(in the rows, 128 means zero)
The rows of D fall into a few groups, which share some directions, and each row is roughly a mix of its group's hidden directions, except one row that fits no group.
D, 129 rows:
[[147 102 149  81  95 116 129 133 130 105 153 113]
 [ 97 133 150  92  98 155 142 156 132 155 135 119]
 [ 84 116 114 100 110  96 159 126 110 148 119 119]
 [123 108 121 166 156 122  94 158 133 141  94 119]
 [133 152 121 140  88 128  78 132 150 106 125 146]
 [ 99 136 164 137 142 149 165 144 126 155 132  98]
 [153 126 128 152 182 110 138 125 108 102 106 137]
 [ 94 110 135 142 137 177 124 156 148 119 145 107]
 [106 109 101 102 162 101 141 131 105 122 146 158]
 [130 104 147 156  97 131 144 134  75 139 115 123]
 [167 141 109 114 102 141 136 112 132 101 172 142]
 [139 111 160 124  98 145 163 167 105 129 144 136]
 [108 107 139 133 152 122 155  99 181 139 118 132]
 [107 157 135 120 148 108 121 167 109  99  93 129]
 [147 112 134 106 117 114 138 113 183 128 127 165]
 [128 100 104 158 134 121  81 114 141 130 163 135]
 [142 106 114 158 108 157 105 121 114 151 135  85]
 [106 140 121 143 123 165 151 164 133 153 118  90]
 [122 159 121 118 144 138  91 173 112 130 100 146]
 [116 123 129 151 131  75 128 155 132 145 136 168]
 [106 131 124 128 116 110 104 110 142 183 155 148]
 [109 133 118 125 156 153 149  96 153  85 135 147]
 [131 141 163 143 123 105 143 133 104 108 110 179]
 [112 159 126  91 120 134 129 103 175 139 145 145]
 [139 145 143 154 183 121 158 154 112 129 124 122]
 [127 104 108 115 121 174  78 138 117 131 138 121]
 [161 141 166 144 100 123 157 142 136 124 157 151]
 [ 85 130 151 148 126 106 143 126 126 156 121  84]
 [150 115 103 122 132 155  92  90 162 132 138 140]
 [128 106 101 148 106 140 110  97 149 148 171 119]
 [156 119 111 121 152 174 140 142 106 144 157 107]
 [128 135 125 150 148 104  78 129 118 159 125 163]
 [182 103 113 126 111 124 115 101 132  95 141 124]
 [164 124 110 122 106 127 140  80 150 123 110 156]
 [127  94 142 141 116 163 160  98 164 116 124 127]
 [151 128 115 109 109  75 112 125  88 115 133 133]
 [113 134 152  91 146 169 160 126 136 154 145 134]
 [114 142 148 121 133 123 161 127  92 169  95 116]
 [ 98 137 115  94 149 129 135 102 108 106  88 113]
 [121 131 120  79 113 100 139 109 133 160 145 158]
 [146 113 131 135 116 124  85 161 100  98 141 102]
 [131 158 141 149 166 138 116 154 158 148 153 109]
 [103 132 110  77 144 140 131 129 169 143 147 125]
 [100 138 131 108 151 129 174 137 145  90 122 108]
 [110 128 149 131 112  83 145 118 177 126 116 141]
 [105 164 144  99 110 122 152 102  99 103 135 141]
 [126 129 159 187 157 139 129 131 133 121 110 107]
 [118 127 161 103 131 108 166 142 105 109  92 137]
 [122 161 107 144 145 115 145 113 107 162  96 156]
 [134 138 160 149 164  96 123 159 113 144  99 136]
 [115 138 132 102  90 178 116 108 128 124 156 125]
 [ 80 138 127 123 104 125 142 167 144 132  98 111]
 [153 118  95 166 103 136 106  95 118 145 124 146]
 [114 138 132 134 174  80 161 119 119 131 115 125]
 [ 99 127 151 124 131 116 132 110  96 165  85 124]
 [125 161 168 140  92 117 140 129 160 143 110 145]
 [168 104 124 170 140 109 117 118 164 144 135 129]
 [160 148 138 123 143 134 154  72 133 109 124 113]
 [162 149 141 151 159 140 135 133 122 100 125  84]
 [121 120 125 150 155 136 162 126 155 134 163  87]
 [114 151 102 144 182 101 111 127 127 145 142 137]
 [115  82 145 139 126 114 112 103 147 151 164 146]
 [138 130 118  69 109 139 134 132 151 115 160 111]
 [123 139 148 132 165 173 164 134 154 139 138 122]
 [121 134 113 135 152 151 121 104 118 145 117  68]
 [ 96 124 104  96 152 144 130  99 118 140 106  94]
 [113 121  87 113 141 154 129 155  89 148 149 138]
 [130  86  86 119 106 145 141 141 133 112 123 163]
 [ 88 126 133 128 160 127 122 173 111  97 111 134]
 [107 148 152 118 142 160  97 165  95 122 124 126]
 [115 125 117 119 152 175 149 134 139 115 168 102]
 [119 136  97 142 146  91 103 156 133 102 114  97]
 [127 132 130 133 108 133 144 159 101 112 123  69]
 [140 121 144  96 132 125 186  97 129 124 135 145]
 [ 97  96 153 111 136 109  87 140 122 154 114 118]
 [137 115 167 110 135 102  95 157 108 161 122 133]
 [144 114 140 101 138 133 173  92 103 104 112 135]
 [132 119 144 127 141 127  70 128  81 132 136 125]
 [144 128  98 112 124 102 130 103 101 166 138 163]
 [ 79 121 139 104 129  86 148 127 122 133  99 122]
 [ 99 142 167 114 109 138 132 157 149 122 136  87]
 [119 162 119 124 120 126  97 146 126  80 101 105]
 [165 123 119 105 109 100 145 118  93 136 164 117]
 [119 113 134  78 131 140 121 107 125 107 176 134]
 [ 96 151 107 120 116 159 105 165 147 112 132 106]
 [147 139 144 134 106 117 145 159 183 131 152 127]
 [164 117  97 144 146  96 124  95 116 105 148 122]
 [139 122 161 127 104 168 120 124 179 131 129 117]
 [121 151 126  93 110 158 123 154 139  94 126  93]
 [133 118  93 117 166 139 113 115 158 141 141  89]
 [154 131 141 123 128  97 160 105 125 156  94 157]
 [107 124  97 155 156 156 106 126 147 156 156 138]
 [ 98 118 164 121 129 124 142 146 151  80 116 109]
 [129 116  96 137 115  86 100 118  87 112 115 122]
 [119 123 156 111 110 130 169 178 112 128 141 134]
 [120 119 117 107 117 169  86 159 145 137 153 133]
 [105 141 157 136 134  94 162 156 143 149 101 119]
 [ 75 127 136  95 124 120 130 144 117 135  86 131]
 [125 122 150 135 122 120 168 115  75 120 101 115]
 [ 95 149 137 113 150  99 141  99 132 141 114 169]
 [154 150 169 157 153 122 160 145 131 133 151 124]
 [100 163 149 108 101 138 157 142 143 126 110  97]
 [ 95 141 106 131 172 108 105 151 128 124 108 102]
 [120 132  89 121  85 130  98 137 113 101 104 141]
 [105 137 113 143 161 112 107 130 117 165 121 171]
 [104 114 139 138 156 132 101 113 158  94 165 120]
 [148 112 127 128 131  81 121 177 134 146 105 133]
 [140 110 121 152 150 131 131 138  87 112 105  83]
 [119 122 149 138 111 140 138 185  90 120 122 110]
 [119 171 155 163 146 146 111 142  98 111 132 123]
 [126 109 127 166  95 155 133 119 130  91  95 123]
 [142 131 131 139 168 108 164 164 161 118 123 137]
 [ 90 114 144 104 116 140 101 170 128 143 154 126]
 [100 106 123 186 157 112 120 114 124 132 142 127]
 [126 145 139 118 112 136 113  83 132 118 110 180]
 [124 129 139 164 156  76 142 150 110 131 120 142]
 [146 141 132 113 145 165 130 134  71 148 117 132]
 [ 93 153 124 134 135 156 147 116 171 153 110 143]
 [172 136 147 171 113 153 111 120 112 107 124 118]
 [129 120 105 122 159 130  86 166 115 106 156 124]
 [138  88  99 108  96 120 107 133 170 131 132 135]
 [148 127 121 159 150 102 164 154 167 129 128 120]
 [ 82 138 146 151 126 102 149 116 168 119 118 117]
 [157 136 127 126  97  98  98  95 139 161 138 142]
 [138 134 109 163 147 124  96 155 140 131 138  82]
 [119 112 125 104 138 163 157 107 119 160 137  88]
 [111 142 149 135 101 145 125 157 184 125 142 124]
 [130 143 164 150 108 137 120 147 137 151 147 177]
 [130 145 172 123 126 153 159 130 137 158 156 153]]

One row of each group comes first, with its name. Which group is each row after those in?
[115 106 141 165 142  81 138  95 114 137 128 141] -> C
[125 132 130 159  67 125 112 111 120 157 136 126] -> B
[137 120 113  85 139 132 164  96 105 118 157 129] -> P

[119 130 124 145 129 158  69 115 120 130 105 153] -> B
[110 144 139 108  77 137 116 165 142 140 104 135] -> P
[100  91 119 118 136 100 118 121 171 118 100 143] -> P
[144  96 102 112  98 123  92 156 115 151 127 114] -> P
[144 103 132 156 112 128 133 117  73 110 100 119] -> B
[114 169 120 118 121 153 110 175 122 129 126  98] -> C
[154 150 111 108 118  96  93 144  90 140 126 139] -> C
[160  97 120 121 152 114 162  89 113 111 118 133] -> B
[169 137 119 145 100 167 139 132 161 149 131 137] -> P
[150 120 148 106 154 121 144 151 170 129 122 166] -> P
[107 178 136 130  85 110 113 113 129 111 111 126] -> B
